In the data rows, 128 means zero.
Here are some rows, each followed by its group. Groups can overlap.
[137 183 117 111  98 106 133 128 146 120  92  98  74 105 102  70 121  83
 121  90 165 134 127 172] Bw
[ 83 158 149 108 131  85 129  87 145 136 130 109 172 125 124 108 107 137
 133 111 137 121 136 131] WT
[145 165 174 184 163 160 115 166  98  77 121 121 100 131  95 123 136 127
 108 159 121 106  78  97] Bw
[123 115 134 134  99 194  92 115  68  67 122 156  89 167 163 170 131 134
  96 182 110 182  60  72] DI
[113  91 172 142 103 176 114 157 101  58  99 179 128 182 145 235  86 133
 107 201  49 131  51  68] Rt
[100 130 126 138  86  68 160 117  94  96 141 102 129 110 165  98 147 118
 124 103 161 141 126  94] Hn
[ 97 177 114 117 126 116 119 157 142 154 107 117  88  98 113  73 128 102
 111 111 148 105 118 194] WT
[131 130 170 173 128 159 129 160 108  88 101 159 155 136 123 182 109 138
 106 185  80  90 109 101] KP
[129 100 154 138 101 189 115 150 119  65  82 207 106 151 155 195  99 113
  90 188  58 116  50  96] Rt
[179  81  49  80 105 122  84 110 131 181 172 149 128 159 131 126  96 132
 142 112 101 142 116 180] Rt
[146 146 165 175 178 122 123 142 150 139 113 101 131 123 111  98 126 123
 110 145  97 103 141 137] WT
[ 80 145 117 102  77  83 166 101  89 131 140 100 111 103 181 113 124 133
 141  88 185 114 155  87] Hn
[148 192 149 197 158 121 142 166 113  94  80 102 130 102  96 108 138 111
  86 150 140  70 109  90] Hn
[183 130  63  89 133 137 100  99 192 130 138 153 165 134  95 138  60 100
 151  92 124 127 137 170] Rt
[111 144 136 133 123 101 117 123 145 100 108 148 118 137 134  88 136 111
  95 139 124 131  85 114] KP
[134 170 139 157 121 174 102 176 121 112  64 100 127 129 117 153 115 119
  99 147 141  91 126 127] AA
[ 94  96 157 141  91 165  93 132  93  67 145 203 123 190 152 162 140 159
 101 200 113 176  51  84] DI
[ 98 167 138  95 123 114 112 116 126 131 118 113 112 132 154  87 110 117
 126  95 162 142 146 158] Hn
[ 93 151 125 130 121 125 137 133 167 140  82 103 182 151 163 102 123 103
  95 128 125  87 166 137] AA
[115 157 168 154 130 134 136 151 106  95  84 148 113 139 133 153 113 109
  88 161  87 122  78 118] IW
[125 129 128 124  96 201  88 156  99  52  71 170 131 152 150 197  83 121
 109 174 105 144  59  96] Rt
[147 168 192 201 149 145 147 170  54  78  91 125  88 108  89 135 155 127
  95 163 110  87  68  93] Bw
[127  99 150 120 147 145 157 106 130 186 126 108 138 129 138 118 145 129
 142 127 117 136 185 132] Bw
[151 107 129  99 154 129 148  91 141 187 157 130 148 101  85 154 121 163
 152 111 146 118 153 136] IW
[137 148 115 105 140  99 124 110 162 108 114 131 117 114 109  90 120 125
 156 103 156 148 136 155] DI
[125  79  79 113  95  92  79 132  72  98 191 136 124 184 166 106 107 125
 197  86 123 146 111 161] AA
[107 185 164 159 140 164 113 198 106  80  68 110 115 102 129 135 131 119
  95 163 136 112 111 124] AA
[152 119 182 188 191 116 146 148 138 118 110 112 133 111  96 108 159 128
 114 147  95 114 136 125] WT
[146 145 103 111 114 114 106 115 126 153 132  83 114 141 132 100 113 122
 138 108 139 148 136 173] Rt
[147 121 141 123 145 127 166 121 152 156 148 133 102 111 107 128 168 140
 143 107 129 117 166 132] WT
[129 178 158 179 150 135 109 176 115  80 114 121  99 116 110 120 159 105
  98 153 131 114  81  94] Bw
[173 131 177 194 185 131 149 141 121 128 115 100 121 120 100 106 151 126
 127 142 102  94 145 130] WT
[ 85  98 164 120 170 119 120 138 182  91 165 198 175 146 149 119 144 181
 140 163 138 154  97 123] DI
[108 153 110  89 118 131 163 112 134 145 123 104  87  77 120  97 164  87
 167  91 171 151 153 147] IW
[127 190 155 180 162 126 122 171 136 134  90 122 122 113 112  99 135 122
  79 147 118  80 117 137] WT
[162 153 165 206 180 130 158 149 116  87 100  68 147 133  86 152 158 108
 104 158  88  87 147  79] Hn
[163 160 137 203 132 137 148 149 140  81  84 109 109 121  90 109 161  97
  92 155 114 103  88  60] Hn
[152 169 126 155 120 145 142 116 140 116  99  87 117 112 126 110 169 130
 118 128 145 123 133 105] WT
[129 106 143 145 105 160  96 118  93 114 136 150 134 144 134 195 118 174
 105 191  78 144  75  82] Rt
[118 113 147 106 106 174 121 122 144  51 108 173 105 153 124 198 112 110
 116 171  72 144  77  99] DI
[127 110  60 112  91  65  87 147 105 118 181 164 157 147 143  95 103 140
 194  90 136 143 119 179] AA
[117 132 134 139 131 123 120 147 143 109 111 142 124 147 122  93 123 115
  97 145 122 119  73 142] KP
[185 166 163 192 188 169 127 159 108  96 109  98  78 115  63 136 146 103
 112 152  92  97  83 119] Bw
[118  86 146 122 137 110 101 130 167  94 161 180 147 152 137 110 144 169
 142 152 134 178 116 135] DI
[184 140 121 118 162 129 134  88 218 165 111  99 180 121 113 136  99 119
 128 121 127 116 171 137] AA
[152 153 104 107 132 155 177 139 158 156  99 130  59  41  83 105 169  88
 157  79 183 129 127 173] Bw
[130 153 151 152 121 164  97 130  87 114  86  68 120 145 123 133 103 104
 107 140 129 110 139 109] AA
[126 131 142 164 100 112 156 133  84 101 143 110 132 124 133 132 164 136
 119 139 143 127 113  55] Hn
[144 113 141 138 140 182 113 147 144  95 110 203 142 135 119 208 105 153
  99 182  71 119  69  99] Rt
[148  98  76 102 113 151  67 113 147 118 145 147 141 196 162 127  83 118
 145 128 103 154 126 163] Rt
[130 142 161 155 148 149 157 155 118 129  98 134 129 116 113 161 102 130
  98 146  78  84 144 129] IW
[160 121  61 122  73 119  98 113 134 166 137  72 129 139 125 109 106  96
 119  93 127 120 118 138] AA
[106 144 123 104 133 106 159 124 167 126 118 137 132  84 143 106 110 118
 113 108 154 124 130 133] DI
[133 130 170 141 139 175 114 154 120  53 105 196 132 147 146 222 108 131
  98 187  70 142  88 101] Rt
[114 149 161 168 137 137 120 149 108  97 133 135 119 129 135 102 145 147
 114 151 145 124  98 105] Bw
[122 147 135 103 129 123 174 113 156 162 112 109  83  85 111 127 148 123
 130 100 155 140 159 133] Bw
[110 121 112 120  94 142 174 109  73 181 154  80  85  89 146 131 173 154
 142 114 172 147 165 108] IW
[113 100 130  88 124  87 185  97 112 180 170 130 125  78 152 154 154 151
 162  87 173 131 176 137] KP
[116 118 123 119 109 112 222 119 134 210 110 138  51  80 123 125 221 121
 121 120 156 138 152 132] Bw
[109 121  95 108  83 103 123 143 102 137 140 104  78 111 164  95 125 103
 155  92 152 152 138 170] KP
[123 125 126 118 136 116 160 115 119 148 110 132 124  99 131 126 129 133
 129 114 157 123 157 131] WT
[143 116 114 101 152 119 123 101 168 130 143 122 146 123 116  88 128 134
 174  85 162 145 152 148] DI
[129  76 127 152  95 170  90 105 113  98 155 184 127 206 154 179 119 154
  79 191  68 157  45  77] DI
[139 149 155 172 175 146 137 159 125 107 114  92 124 128 102 128 138 128
 127 152 110 115 121 125] WT
[142 111 102 120  98 195  81 131 121 111 112 153  97 176 135 140 138 111
 116 172 117 173  89 120] Rt
[ 97 120 147 139 102 146 114 170 135  54  86 212 134 175 163 205  70 134
  68 198  80 119  47 103] Rt
[122 124 154 155 149 141 135 147 150 116 123 166 122 125 124 139 123 137
  83 164  94 115 112 116] KP
[137  66 115 137 136 122 111 125 129 131 180 195 152 158 139 180 128 178
 131 155  81 116 103 113] DI
[133 119 103 101  87 118 151 102  98 135 142 109 104 111 159 135 177 129
 166 110 169 158 156  95] IW
[ 97 175  77 101  56 101 163 144 115 135  88 139  53  35 115 110 172  71
 118  73 201 132 104 157] Bw
[119 132 155 173 152 145 138 177 178 137  75 156 192 128 128 148 129 154
  90 166 101  86 141 120] AA
[150 170  93 102 119 135  96 105 151 145 112  91 140 147 135 101 113 112
 104 113 129 130 132 162] AA
[144 155 118 122 106  91 147 117 120 117 114 102  61 108 103  96 151  74
 132  94 119 144 103 135] Bw
[114 147 140 145 121 108 139 102 107  84 122 105 113 124 134 108 163 110
 121 118 139 136 111  78] Hn
[ 98 161  98  88  65  78 155 128 110 111 133 144  89  88 151 118 140 107
 148  83 185 126 117 146] KP
[127 133 177 143 173 137 134 115 140 117 124 131 119 128  95 127 124 138
 126 152 102 134 122 123] IW
[110  69 155 144 121 125  71 126  96  99 152 164 124 203 160 138 127 162
  99 177  80 144  82 131] DI
[152 158 150 168 148 175 119 198 103 102  76 126 153 106 105 162 104 118
 112 162 112  82 135 135] AA
[137 143 164 223 159 131 170 157  90 107 105  93 145 128 117 145 148 128
 122 155  93  69 156  55] Hn
[125 155 143 138 132 150 111 115 101 101 103 100  96 128 129 121 126 121
 106 132 127 129 137 125] AA
[ 54 147 109  84  59  97 158 102 110 123 140 102 128  90 183 125 117 121
 123  87 212 119 133  92] Hn
[119 163 162 146 133 162 119 141  98 116  95  89 109 117 126 128 113 108
 118 139 127 113 135 138] AA
[138 156 133 142 125 131 127 155 140 121 105 136 104 111 124 103 120 129
 112 137 132 112 116 137] Bw
[127 164 144 148 153 156 135 178 170 128  71 132 140 129 137 121 127 120
  88 158 122 110 146 142] AA
[104 117 132  86 117  96 153 108 102 150 157  95 170 106 151 144 122 151
 177  77 170 143 180 141] Hn
[124 146 140 101 153 118 109  76 136  82 127  77 139 146 121 110  90 125
 171  95 150 153 137 138] Hn
[163  72 103 123 149 148  92 142 152 164 179 178 135 151 137 170 139 169
 107 185 117 137  98 126] Rt
[180 119 130 106 167 117 184  94 165 153 140 124 123  71  71 156 153 124
 188  96 155 136 153 123] IW
[140 167 137 159 149 130 134 166 147 121 103 103 122  98 126 100 126 121
 116 135 145 104 125 138] WT
[144 107 112  84 137 118 117 123 101 157 176 125 192 106 118 138  74 183
 197  87 161 127 170 150] WT
[ 87 169 139 127 120 128 143 164 139 133  87 111 133 114 130 115 114 105
  71 127 114  96 122 146] IW
[157  98  56 108 112 142  63 116 108 116 170  94 136 217 125 111  85 100
 171 107  86 162 114 146] DI
[ 97 149 158 163 162 133 141 160 117 127 101 113 145 116 117 110 118 120
 102 136 129 101 136 145] WT
[165 130 143 158 169 137 144 134 145 114 131 131 123 118  99 144 155 142
 150 146 124 133 135 123] Bw
[151  83  88  86 115 152 106  85 202 160 136 154 147 171 123 169 100 141
 113 153  98 158 114 112] DI
[150 113  73 104 124 128  60 127 183 148 152 165 157 168 138 109 107 136
 128 137 107 151 115 189] DI
[120 121 130  97 126 128 143 102  85 153 171 112 116  91 130 144 155 178
 179 108 169 142 167 110] IW
[109  89 132 124 129 127 187 127 106 197 140 129  96  99 148 114 209 120
 137 127 145 141 179 130] Bw
[113 104 140 113 121 152 104 138 181 124 138 183 151 166 147 117 163 180
 129 162 160 180  93 153] Rt
[113 175 142 168 140 156  99 216 143 122  49 157 143 111 137 144 108 118
  79 178 145  81 118 142] AA
[129 146  89 121 136 145 123 128 174 178  99 101 119 132 112  87 126  92
 117 118 145 127 154 176] AA
[109 130 146 108 118 127 188 122 132 175 116 137  77  85 133 126 181 144
  90 113 159 131 156 123] Bw
[117  98 127 111 113 121 169 110  87 170 152  95 108  91 129 110 156 138
 144 101 161 134 167 113] IW
[147 124 128 130 158 106 142 107 161 121 164 122 129 125  90 105 137 114
 175 101 117 134 143 117] Bw
[107  62 106 121 126  99  67 119  86  98 209 150 208 177 172 105  88 151
 218 100 128 155 146 141] AA
[ 98  97 150  77 148  85 182  95 138 184 155 127 167 101 114 155 141 159
 176 103 164 125 201 128] KP
[ 96 122 161  90 144 117 156 118 132 149 144 134 157 107 133 126 142 146
 172 105 159 138 174 153] KP
[166 153 140 160 172 135 133 150 145 139  81  92 115 113  92 100 143 123
 136 129 121 115 155 131] WT
[ 95  64 124  95  84  70 176 110  87 187 181 140 143  97 162 159 134 172
 162  92 175 131 178 137] KP
[123 144 100  95  97 132 128 133 135 145 117 116 120 109 118  97 118 111
 148 108 152 130 133 146] DI
[ 57 114 112  84  55  96 135  80  41 112 157  88 135 122 203 126 141 140
 135  97 195 143 151  88] Hn
[140 118 144 165 135 128 121 151 130 116 111 158 128 144 153 139 125 126
  84 167  74 114 116 117] KP
[138 129 153 119 146 122 157  99 142 129 116 118 154 134 119 110 138 126
 147 122 139 132 146  97] WT
[163 124  98  91 113 172 123  70 169 163 145 122 104 154 106 151 119 135
 110 142 113 160  91 125] DI
[133 141 140 153 118 172 120 161 104  84  83 125 125 151 128 194 117 127
  93 181 110 107  95  90] KP
[132 143 156 195 151 151 109 158  99  97 103  89 107 117  97 114 156 121
  84 158 123 112  94 105] Bw
[153 136 136 101 162 105 137  87 154 135 159 140 146 124  97 140 104 151
 175 101 142 134 156 123] Hn
[123  75 110 146  99 116 153 112  66 156 152 109  97 127 143 130 190 117
 130 110 114 144 152 102] KP
[134 137 137 110 142 105 157  84 143 141 139 107 115  94 126 102 132 117
 135 102 153 123 140 114] Bw
[146 105 132 104 135 165 125 105 179 121 131 166 147 159 128 193  83 149
 105 162  74 132 109 117] DI
[106 131 112  94  63 118 145  98 100 102 127  78  78 123 141 115 142 111
 150 106 178 159 138 110] IW
[123 129 179 150 146 150 113 155 104 115 119 132 170 140 133 173  86 146
  89 166  82 105 120 110] KP
[125 163 140 170 123 173 109 216 109 110  65 139 149 110 147 159  98 117
  83 169 130  89 107 137] AA
[106 152 126 140 130 126 138 165 170 145  75 118 167 131 154 114 112 135
  89 133 125 105 167 147] AA
[125  76 112 103 126 165 109  89 182 169 166 177 149 169 144 205 102 153
  92 171  59 128 109 108] DI
[145 157 108  95 144 113 120 111 169 131 131 100 142 119 104 101 122 120
 159  93 153 125 142 161] DI
[120 148  89 110 106 140 109 131  94 192 120 110  91 112 136 105  90 128
 123  94 137 136 145 180] WT
[155  70  80  93 111  77  80 107 114 156 207 143 188 161 145 114 100 162
 188  91 102 146 164 160] DI
[132 135 156 166 163 151 136 175 173 137  82 115 192 128 133 148 118 113
  92 170  94  86 159 125] AA
[151  88 127 112 139 191 115 135 170  76  97 200 153 169 166 190 117 144
 149 182  93 151 132 104] Rt
[106 146 142 106 135 114 147 108 134 149 130 126 163 122 136 118 128 134
 136 114 140 134 168 153] KP
[ 94  88 135 145 124 124  89 135 143 132 158 203 155 160 152 134 129 196
  93 179 131 148  78 115] DI
[164 153 154 208 179 138 147 171 146  78  87  94 133 118  84 140 129  97
 124 170  93  82 124  77] Hn
[164  73  46  99 127  84  64 171 163 132 193 196 167 184 126 101  90 119
 205  92 106 146  96 232] AA
[142 193 122 113 119 122 146  91 158 116 100  83 101 100 112  90 121 103
 129  91 154 129 120 141] Bw
[121 136 129 121 116 144 123 134 104 146 117  98 117 132 126 108 111 122
 105 110 134 151 140 137] Hn
[145 131 150 119 163 120 152 110 148 143 113 110 114 107 108  95 165 115
 135 109 137 148 152 144] IW
[138 115  82 110 104 134  88 125 106 147 118  88  78 165 131  93 120 102
 144 107 130 148 124 177] Rt
[179  77  38 110  80 147  68 117 130 167 159 155 126 163 146 121  99 101
 144 106  88 153 108 162] Rt
[146 149 146 170 180 140 119 149 144 158 104 105 135 110 101 100 127 116
  99 140 111  85 147 140] WT
[167 102  94  92 138 138  94 104 205 145 143 170 172 149 115 146  99 167
 124 127 105 135 125 145] Rt
[ 93 139 143 129 115 109 156 111 129 121  91 105  83  98 138  99 136 113
  90 126 166 124 128 139] IW
[121  86 116 106 109 126 197  97 102 194 145 110  90  71 111 161 167 153
 182 112 161 159 198 106] IW
[183 115  85 100 163 137  81  93 187 163 172 146 178 168 120 132  94 130
 155 118 101 139 132 158] DI
[121  99 148 147 149  98 149 130 128 118 140 143 112 135 110 112 153 131
 135 129 105 138 124 109] KP
[113 109 168 166 127 141 142 136  49 126 115 126 132 121 133 176 127 129
 104 156  73 101 134  95] IW
[110 142 135 117 128 117 172  98 103 175 156  94 156 110 144 140 153 145
 132 113 170 130 161  84] IW
[140 105 136 115 145 136 121 107 130 156 156 113 114 131  93 123 138 124
 152 108 115 127 174 144] IW
[ 85 117 150  89 147  89 163 103 140 175 159 118 171  87 127 130 141 161
 164 100 144 138 180 145] KP
[171 134 115  87 128 151 141  47 210 167 159 145 128 143 104 176  93 147
 107 144 120 139 104 118] DI
[ 96 126 136 111 126 112 150 119 143 153 121 129 137 123 130 100 109 127
 135 105 145 126 167 157] WT
[ 99 154 157 106 130 111 119  80 120 142 143  87 177 123 152 112 108 133
 136 120 159 135 148 124] Hn
[161 150 146  99 132 121 167  73 167 159 178  84 148  89 103 150 122 134
 129 104 150 131 149 110] IW
[133  83  81 104 110  84  73 140  92  97 208 138 181 195 162  94 100 140
 204  89 119 155 135 189] AA
[103 145 158 149 133 127 108 151 125 109  98 177 119 141 122 113 125 121
  82 151 108  97  81 139] KP
[137 187 135 153 151 128  98 131 126 134 103  71 118 119 114  88 123 103
  85 113 136 124 138 156] WT
[ 80 115 104  90  69 101 143 100  94 111 146  87 128 113 161 110 143 125
 135  88 175 157 178  96] Hn
[117  82 124 109 123 135 190  87  88 168 176 124 107  92 145 143 183 153
 169 117 168 153 184  95] IW
[102 166 128 129 133 140 110 139 176 138  84 106 174 152 140  87 103  95
  92 130 137 108 159 139] AA
[122 170 176 181 165  96 131 173 129 133  99 142 132 125  96 108 149 149
  89 134 142  97 101 148] WT
[161 179 144 173 162 122 127 141 166 135  97 108 139 137 126  82 119 101
  93 128 119  97 131 128] WT
[144 124 138 101 146 123 179  72 138 180 155 135 136  74  83 181 119 166
 141 111 153  97 153 102] IW
[153 160 129  97 134 109 203  77 177 157 132 143 124  51  72 161 150 138
 123  99 169 109 130  89] IW
[114  85 142 156  99 143  84 109 104  97 164 175 132 187 146 175 130 163
  89 186  67 152  63  95] DI
[101 104  90 119  78 104 109 133  78 131 152 115  99 135 159 103 141 121
 151  90 156 150 143 132] KP
[155 153 148 137 157 109 161 132 172 138 117 119 136  88  87 120 136 106
 134 123 116 111 151 136] WT
[141  73 120 112 123 168 124 123 154 159 142 188 145 169 155 195 126 172
 126 166 101 165 127 113] Rt
[123 121 172 151 158 140 145 150 114  86  97 157 137 126  96 198  98 130
 108 167  67 100  96 101] IW
[177 137  48  90 120 142  97 127 172 166 132 157 124 134 110 107  85  83
 140 104 121 145  99 221] Rt
[114 143  93 133  69 107 146 122 111  98 114 116  74 106 134 102 163  77
 127 101 150 143 125 114] KP
[113 148 136 142 138 112 155 123 173 155  92 122 145 106 129 136 122 110
  68 147 125  88 127 121] IW
[ 74 117 138 130  92  98 192 105  84 116 149 114 112  93 161 114 166 133
 142 102 156 146 144  93] Hn
[112 138 135  84 126 120 163  87 133 138 149 106 124 113 116 132 140 141
 181  92 165 137 167 113] Hn
[ 83 164 131 102  77 135 101 126  84 121 121  89 101 166 181  91 111 112
 123 104 162 157 123 134] Hn
[142 142 117 123 156 146 123 119 191 168  88  85 174 131 115 120 105 133
  97 129 131 111 165 131] AA
[144 138 166 161 176 134 136 137 124 145 123  92 164 135 129 128 128 127
 121 145 108  88 161 123] WT
[101 163 144 135 133 123 128 162 121 145  88 136 133 137 142 137 131 110
  99 150 110 103 117 158] IW
[101 112 125  87 112  97 178 110 117 166 154 125 120  77 135 134 160 165
 136  95 163 109 155 122] KP
[109 131  99 110  69  86 145 127 134 112 124 142  81  78 145  96 168 106
 104 100 186 134  92 146] KP
[131 120 159 102 122 148 132  94 137  92 139 185 138 168 117 214  81 135
  97 171  77 120  83  76] DI
[130 133 162 178 152 135 123 151  97 109 127 115 114 131 113 116 167 122
 117 138 118 129 126 103] WT
[138 106 148 154 151 133 120 109 105  95 150  97  98 174 100  89 172 127
 151 146 105 174 124  81] Bw
[108  89 125 145 104 104 141 125 101 135 146 116  74 139 149  88 201 118
 115 131 132 161 126 109] KP
[122 142 171 132 178 126 131 127 151 119 118 142 167 130 111 125 123 136
 134 142 111 136 138 123] IW
[135  85  89  96 123 108 110  92 134 163 182 115 153 141 128 124 119 137
 166 105 162 151 168 156] DI
[139 172 148 206 147 135 128 158 113  97  94  75 123 118  99 131 143 109
  89 141 136  78 116  81] Hn
[136 121 161 145 141 143 126 116 100 123 129 128 139 144 122 164 106 139
 132 155  81 109 134  91] IW
[130  21  31 106 105  90  37 149  91 122 217 169 139 197 161  95 107 122
 210 102  91 160 125 187] AA
[111 174  90  93  75 106 166 125 143 133  73 109  31  58 112  75 156  86
 114  66 193 139 114 171] Bw
[113 140 144 139 124 122 126 108 148 121 126 147 130 133 153 128 115 115
  83 145  97 103  82 105] KP
[158 199 133 143 137 142 119 137 146 125 101  96  54 114 110  80 146 106
  95 116 149 125  94 163] WT
[104 120 130  87 117  93 157 105 104 160 154 138 156  93 137 155 117 151
 195  89 183 108 180 123] KP
[115  87 137 128 141 132 170 122 120 188 134 113 129 124 136 124 170 141
 143 128 124 127 205 111] Bw
[140  90  80 110 106 116 109 119  83 153 164 110 125 146 132 103 127 121
 168  95 123 138 144 155] DI
[177 138 142 141 189 124 138  85 159  91 151 106 114 140  93  86 149 125
 169 112 101 148 127 111] Bw
[167 145 141 225 140 110 162 160 110  67 108 110 134 105 114 150 162  99
  91 153 120  85 113   6] Hn
Group Rt spreads out most along one direction. Which other group's direction of most spread is closest to that one?
DI
Which group is nearest to each row below, going by the average distance to the group's rows?
[112 122  99  80  94 103 150 119 102 129 161 125 161 108 149 137 108 129
 185  86 167 149 179 144] ~ KP
[109  97 149 141 119 174 109 142  74  77 129 164 149 157 144 198 104 152
 110 191  76 124  84  70] ~ Rt
Which group is nearest to each row below, going by the distance to the group's nearest row?
[107 101 110  83  94 119 161 101  63 178 140 104 100  96 174 139 166 146
 175  95 181 158 192 137] ~ IW
Which group is second nearest to each row below, going by the distance to the group's nearest row?
[126 115 166 158 135 147 134 139  78 113 116 142 121 133 108 164 124 127
 118 168  63  92 124 110] ~ KP
Which group is second nearest to each row below, going by the average distance to the group's rows?
[164 108  72  87 135 122 108  98 201 156 137 166 162 135 111 135  83 106
 141 107 107 115 129 182] ~ Rt
[144 184 131 173 145 140 105 183 140 151  79 129 151 109 129 124 111 133
  63 164 119  67 105 131] ~ AA
[129 117 141 105 176 108 126 113 154 146 148 128 166 114 117 114 108 153
 167 107 143 132 164 170] ~ IW
[ 92  86 127  97 131 120 158  90  94 177 158 119 144  90 138 156 146 163
 170  93 181 134 189 111] ~ KP
[128 119 127 165 130 140 134 184 163 155  78 135 153 126 152 128 147 119
  75 157 123 103 163 137] ~ AA
[163 181 172 194 188 139 140 159 106  75 119 100  80 107  51 124 140 138
 120 166  94 109  79  90] ~ Bw
[ 89  92 153 139 116 141  75 148 106  99 160 173 147 190 176 142 151 175
  90 191  97 154  63 106] ~ Rt
[135 153 147  96 133 129 120 104 126 124 140  86 159 133 109 116 107 125
 177  98 153 157 150 162] ~ IW
[134 134 100  98 154 114 125 130 128 151 148 123 122 111 106 135 115 135
 170  85 145 124 143 159] ~ IW
[113  82 151 143 104 163 106 134 106  94 125 192 147 155 155 226 103 158
 104 197  62 110  88  66] ~ DI
Group DI spreads out most along one direction. Which other group's direction of most spread is closest to that one?
Rt
Which other group has its centre nearest to the centre of group IW?
KP
Which other group has its centre nearest to the centre of group Rt?
DI
Group WT spreads out most along one direction. Which other group's direction of most spread is closest to that one?
Hn
Which group is second nearest to each row below, going by the distance to the centre of the group?
[154 138 139 156 162 195 133 166 154 115  80 155 151 134 130 183 101 136
 100 174  89 117 125 120] ~ AA
Which other group has its centre nearest to the centre of group AA?
WT
Which other group has its centre nearest to the centre of group DI?
Rt
Which other group has its centre nearest to the centre of group KP?
IW
Which other group has its centre nearest to the centre of group WT?
Bw
Which group is nearest to each row below, going by the distance to the centre of the group?
[131 121 149 171 140 124 115 116 103  86 179 116 138 162 123 119 178 129
 149 136 108 163 126  80] ~ Hn
[102 124 152 111 145 144 133 116 101 178 136  87 168 109 147 127 140 168
 136 118 138 138 179 152] ~ IW
[110  99 115 128 116 139  62 142 117 119 175 154 117 170 169  80 146 167
 123 159 161 193 107 153] ~ DI
[141  88  66 103 121  96  71 131 112 115 167 133 146 174 143 101  99 109
 192  88 125 127 133 186] ~ AA
[ 90 101 149 126 121 107 166 124 120 157 130 131  87 103 152 124 186 146
 125 117 129 131 162 120] ~ KP
[186 145  59  91 127 151  80 122 162 129 108 105 120 168 123  87  79  58
 140 102 122 150 124 185] ~ AA
A new table starts here, with new groups. Each row is followed by its group. Groups can overlap.
[107 147 162 135  87  96 105 164  99 129 158 111 119 156 125 130 126 133
  86 148 140 144 130 137] e
[ 81 162 174 139 103 134 101 165  89 130 107  73 112 159 168 122 142 137
 115 160 134 129 119  91] e
[126 129 166 141 111 115 144 146  89 159 123 138 102 148 122 117 176 150
  84 128 172 132 104  92] e
[135 111  84 113 140  95 131 104 141 154  92 129 149 114 140 128 101 154
 194  79 129 129  95 120] m
[121 126 122 135 138 138 127 156 131  98 163  89 126 141 118 118 173 177
 104 137  96 118 126 124] e
[116  86  99 183 132 156 175 133 134 150 129 143 137  94 150 123 133 199
 140  94 150 121  99 146] m
[134 140 168  96 119 108 137 182  99 133 129 148 117 145 139 121 153 101
 101 124 117 139 117  88] e
[108 142 138  88 117 112 138 162 104 146 133  93 133 144 126 116 181 103
 100 125 119 167 169  67] e
[101 141 113 125 155 121 132 168  83 135 137 117  92 150 122 101 149 134
 101 169 115 158 149 101] e
[117 158 148 149 121 140 162 127 143 132 146 156 132 126 113 147  88  91
 136 113 126  92 130 128] z
[138 134  87 142 131 132 147  87 143 121 102 154 126 104 126 109  74  99
 184  94 106 163 119 126] m
[ 89 141 150  93 111 113 107 148 105 114 133 110 117 149 127 128 157 105
 107 136 124 120 140 112] e
[128 103 133 134 140 155  99  88 126 126  97 139 126  95 112 128 155 145
 177 111 132 134  62 130] m
[131 118  76 164 142 162 125  92 138 128  88 150 145  97 138 126 128 139
 144  99 109 152 132 164] m
[ 98 173 180 158 129 139  95 117 143 116 138 120  97 112 135 159  64  85
 108 124 101  80 137 146] z
[128 128 141 141 101  86 106 160 128  78 136  79 107 145 130  96 148 137
  82 170 137 141 142 133] e
[121 148 156 101 116  89 136 176  94 140 103 113 113 160 117 131 144 109
  98 131 145 123 143 104] e
[101 174 115 124 167 150 122  93 136 123 110 163  81 128 132 143  82 121
 104 108 158  78 144 128] z
[200 104 124 183 158 103  92  87 191  96 184  99 142 151 129 227  61 115
 132 207 120 231 100 135] z
[127 131  98 152 139 136 124 104 128 114 133 160 154 128 126 116 132 154
 178 104 142  91 101 143] m
Which group is nearest to each row below, going by the distance to the group's nearest row?
[197 110 121 104  53 102 179 186 180  75 194  91 222 182  87 168 156  56
  67 178 122 191  92 135] >> e
[124 143  87 120 151 171 126 100 135 165 115 169 133 107 118  54 142 129
 160  72 149 136 102 114] >> m
[134  96 108 122 165 153 167 111 165 151  78 120 137 110  77 129 144 104
 172  94 151 133 106 135] >> m
[127 113 113 134 150 116 161 115 140 103 104 135 144  98  89 103 100 118
 165 107 119 122 124 108] >> m
Which group is second nearest to each row below, going by the average distance to the group's rows?
[169 132 118 163 163 154 110 109 165 112  95 142 117  99  97  90 136 119
 164 123 115 111 119 129] >> z
[111 141 123 106 107 112 135 155  74 157 143 110 101 166 126 125 138 146
 119 146 134 140 137 111] >> m
[151 132  72 118 146 143 131  86 122 140 108 130 141  85 138 136  85 121
 150  91 139 102 122 137] >> z
[105 134 162 114  86 130 128 151 122 128 105  73 113 130 112 121 183 158
  71 122 140 162 160  95] >> m
[138 133  97 107 135 173 126 123 153 174 102 157 161 119 138 130  99 123
 153  95 151 112 110 132] >> z
[167 122 115 155 154  96 139  89 159 136 136 108 140 123 144 107 134 173
 168 126 116  94 123 141] >> e
[138 118  56 134 146 121 153 131 156 128  87 160 127 138 138 118  86 162
 168  86 143  85 146 139] >> z
